In the data rows, the value 128 means zero.
Here are some points, one per row:
[ 86 159 139 155 152 143 146 163 142 129 171 165 102  58  92 128 183 104
 140 160 112  44 125 105 163 136 107  86 133 138 174 119 165  99  90 183
 153 113 116 131  97 166 147 134  68 111 182]
[ 91 147 132 115 132 146  76 196  89 134 115 128 170 123 120  73  86  98
 120  94 167 202 151 112 106 135  81  97 157 138 174 122 129 139 135 164
 145 102 140  68 136 158 129 149 149  63 115]
[199 102 142 141 121 146 102 118 100 162 106 138 116 114  60 175  68 143
 120 184 165 110 164  95 181 148 144 137 151 106  90  83 165 149 103  91
  71 134 113 130 148 151  97 142 129 129 147]
[160 178 112 120 135  94 180 124 122 132 148 143 144 130 151 122 111  20
 150 149 149  94  92 123 123 104 108 142 115 133  95 149 143  93 146 116
  94 193 175  75 141 158 102 207 145 164 119]
[120 129 142  96  99 101 107  78  91  85  98 136 158 103 184 160 130 171
 157 187  93 107 156  95  99 115 119  77 182 124 163 102 128 107 121  88
 173 114 162  89 117 113 189 142 150 184 143]
[144 166 162 208  80  85 145 135 147 122 126 116 130 205 114 115 154 138
 155 157 130 152 157 114 108 156 124 139 160 152 169 115 104 199 115 178
 101 125 102 142 130  99 143 175  88 149 142]
[ 89 111 137 160 127  90 192 154  56 158 113 100 136  94 164  98 110 129
 119  78 158 137 102  88 147 139 157 148 132  76 174  63 117 115 125 130
 176 146 129 182 129 102 100 115  96 183 105]
[179 136  92 125 158 152  97 140 169 168 190 134 162 137 124 158 167 121
 145  78 143 164 136  75 102 114 135  83 147 153 140 124 126 166  88 114
 125 134 158 120  82 110  72  72 125 185 126]
[101 127 119 157 136 143 133 106 175 160 106  66 110  94 127 129 125 155
 115 149 174 132  75 187 187 147  91  51 105 151  96 138 117 177 164  77
 142 157 106 100  79 148 139 163 116 154  98]
[119 140 133 163 107 159 106 157 133 189 105 134 184 153 100 148 151 156
 115 156 109 113 103 153 121 141 158 218 100 121 190 121 108 112 115  93
 150 146 183 114  85 183 161 100 154 106  95]
[139 162 125  82 122  89 140  95 139 106 113  93  99 112 141 107 126 125
 160 140 140 179 183 134 147 150 185 138  70 151  75 104  98 106 121 148
 149 170 159 129  43 139 115 112 130  84 186]
[127 146 127  92 175 140 128 122  76 140 100 146 114 122 120 128 101 186
 147 106 142  93  85 174 117 209 112 157 123 177 124 148 112 116 146 170
  75  86 151 112 131 102  83 144 156 177 159]
[134 120 112 133 117 111 119  98 137  56 189 167 116  81 168 109 115 141
  84 158 174 179 121 145  94 123 158 152  66 105 188 193 142 158 170 106
  68  97 113 130 115 153 146 124  93 146 128]
[130 119 147 131 121 146  53 114 102  94 127 135 122 142 100 113 179 112
 132 147 174 130 182 143 201 111 174 128  70 115 103 175 109  96 160 176
 178 129 122 126 184 133 104 125 131 188  71]
[138 140 152 109 135 165 108 113 193 150 131  84 112 161 143 134  52 105
 180 140 135 128  92  72 123 125 142 136 178 110 174 187 134  57 177 121
 168 109  97 128 105 105 104  91  90 101 136]
[ 94 126  82 131 122 166 133 131 122 111 109 173  76 176 163 168 140 147
 170 113 204 111 131 105 123 164 119  90 109  76 113 124 145 115 140 137
  85 197 155 169 140 118 170 133 193  73 127]
[ 89 169  64 182 106  61 105 121 119 109  97 100 129 106 132 206 168  99
 117 106 123 117 132 164 101 145 104 149 176  94  69 149 158 115 144 127
 102 108  74 102 105 115  86  87 157 103 112]
[ 78 122 201 115 184 127 172  98 144 122  99 170 163 124 140 134 182 114
 150  98 125 120 113 104 187  79 191 139 159 131 128 147 130 171 126 103
  87  75 158 118 133 104 122 136 145  68 112]
[130  97 116 111 128 120 186  91 133  66 174  92 136 144  30 110 143 172
 119 138 138 154  80 132 106 117 110 147 136 113 153  86 163 128 105 164
 156 158 151  63 167  71 116  94 133 101 109]
[129  91 126 113 151 137  84 160 142  83 103  69 156  93 152  93 136 123
 135 107  83 102 144 119 141  98  99 172 153 188 177 130 183 145 110 119
  98 202  98 168 129  84 114 152 161 122 120]
[116 138 121  96 132 185 129 175 118 110 154  99  58  77  96 171 112  64
 126 168  96 164 111 162 101 100 146 146 152 110 121 113  35 155 140 128
 115 104 147 177 143  95 154 139 138 138 105]
[120  84  97 127 147  90 111 114 120 129 127 138  92 151  96  89 122 149
 106 134  54 124 106  13 124 151 111 132 135 146  91 156  97 136 102 134
 160 114 113 144 101 174 137 148 152 117  58]
[117  90  95 165  41 182 133 106 132 139 122 154  92 130 154 148 129 129
 161  67 101 157 119 148 144  93 114 144 108 160 127 149 137  94  31 117
 150  88 124 119 142 112  98 190 104 122 138]
[123 120 165 146 105 133 131 135 115 129 178 120 171 143 102  80  98 126
 229  81 108  91 135 133 104 104 110 124  91 128  93  89 122 132 135 128
  91  87  84 119 106 130 211  70 139 155 120]
[156 113 151  53  83 102 146 143 197 152  85 134  82 129 135 155 156 117
  66 124 173 117 133 121 101  95  96 161 107 148 117  90 140 164 162 156
 162  81 107 139 150 164 125 108 179 163 162]
[156 146 141 113 150 163 140 114 101 109 170 111  74 159 139  74 158  87
  64  88 131 114 159 171 138 208 134 126 168 104 104 120 181  96 108  46
 143  90 126 134 132 139 174 136 150 130 139]
[129  88 119 139 137  82 124  95 123 126  81 125 124 171  84 129 119 101
 121 126  87 152 136 181 134 112  88  72 120  94 153 134 138 101 154 114
  72 132 201 209 130 188 114  92 107 148 161]
[160 128 167 165 180 122  99  79 144 160 164 147 155 128 181 119 104 176
  98 127 143 154 118 154 107  63  95 144 184 130  89  96 111  83  98 185
 145 134 118 169 125 151 160 146 105 102 116]
[132 119 144 157 166 147 173 126 125 156 139 114 100 119 158 140 136 156
  88 123  88 150 177 123 118 113 133 112  88 142 146 140  68 113 151 104
 104 168  54  62 209 166 103  89 165 130 170]
[133 122 148 152 125 127  81 107 121 144 118 130 178  95 124 108 172 100
 133 173 115 111  83 124  65 171 144 103  76 154  75 116 118 140 162  80
 134 125 131 183 188  76 101 150 114  60 169]
[159 112  62  97 122 139 136 158  96 125  98 177  94 166 156 123 127 138
 111 118 116  81 143 176 113  91 188 130 150 187 123  93 131 162 197 125
 146 143 121 110 132 136 122  89  37 112 113]
[152 101 154  94 111 109 155 212 140 106  98 142 189 141 152 154 111 131
  70 131 110 149 106 121 160 160 114 133 117 110  81 188 105 114  49 162
 132 154 118 106 133  85 191  87  84 136 129]
[ 96 175  97  80 118 124 154 147 162 164 167 142 180 144 122 128  55 190
 120 118  66  93 178 160 140 106 136 108 111  60 138 158 164 171 134 139
 173 109 117 156 136  96  93 184 142 122 110]
There is one direction along which these points spread out most. How far along it is each point below, from 0 to 99? 50 is the average, and the first point above lies past it. One standard deviation of the points above along it is 16.
[119 140 133 163 107 159 106 157 133 189 105 134 184 153 100 148 151 156
 115 156 109 113 103 153 121 141 158 218 100 121 190 121 108 112 115  93
 150 146 183 114  85 183 161 100 154 106  95] 60
[160 178 112 120 135  94 180 124 122 132 148 143 144 130 151 122 111  20
 150 149 149  94  92 123 123 104 108 142 115 133  95 149 143  93 146 116
  94 193 175  75 141 158 102 207 145 164 119] 31
[133 122 148 152 125 127  81 107 121 144 118 130 178  95 124 108 172 100
 133 173 115 111  83 124  65 171 144 103  76 154  75 116 118 140 162  80
 134 125 131 183 188  76 101 150 114  60 169] 33
[156 113 151  53  83 102 146 143 197 152  85 134  82 129 135 155 156 117
  66 124 173 117 133 121 101  95  96 161 107 148 117  90 140 164 162 156
 162  81 107 139 150 164 125 108 179 163 162] 34
[127 146 127  92 175 140 128 122  76 140 100 146 114 122 120 128 101 186
 147 106 142  93  85 174 117 209 112 157 123 177 124 148 112 116 146 170
  75  86 151 112 131 102  83 144 156 177 159] 36
[123 120 165 146 105 133 131 135 115 129 178 120 171 143 102  80  98 126
 229  81 108  91 135 133 104 104 110 124  91 128  93  89 122 132 135 128
  91  87  84 119 106 130 211  70 139 155 120] 68
[129  91 126 113 151 137  84 160 142  83 103  69 156  93 152  93 136 123
 135 107  83 102 144 119 141  98  99 172 153 188 177 130 183 145 110 119
  98 202  98 168 129  84 114 152 161 122 120] 66
[144 166 162 208  80  85 145 135 147 122 126 116 130 205 114 115 154 138
 155 157 130 152 157 114 108 156 124 139 160 152 169 115 104 199 115 178
 101 125 102 142 130  99 143 175  88 149 142] 65
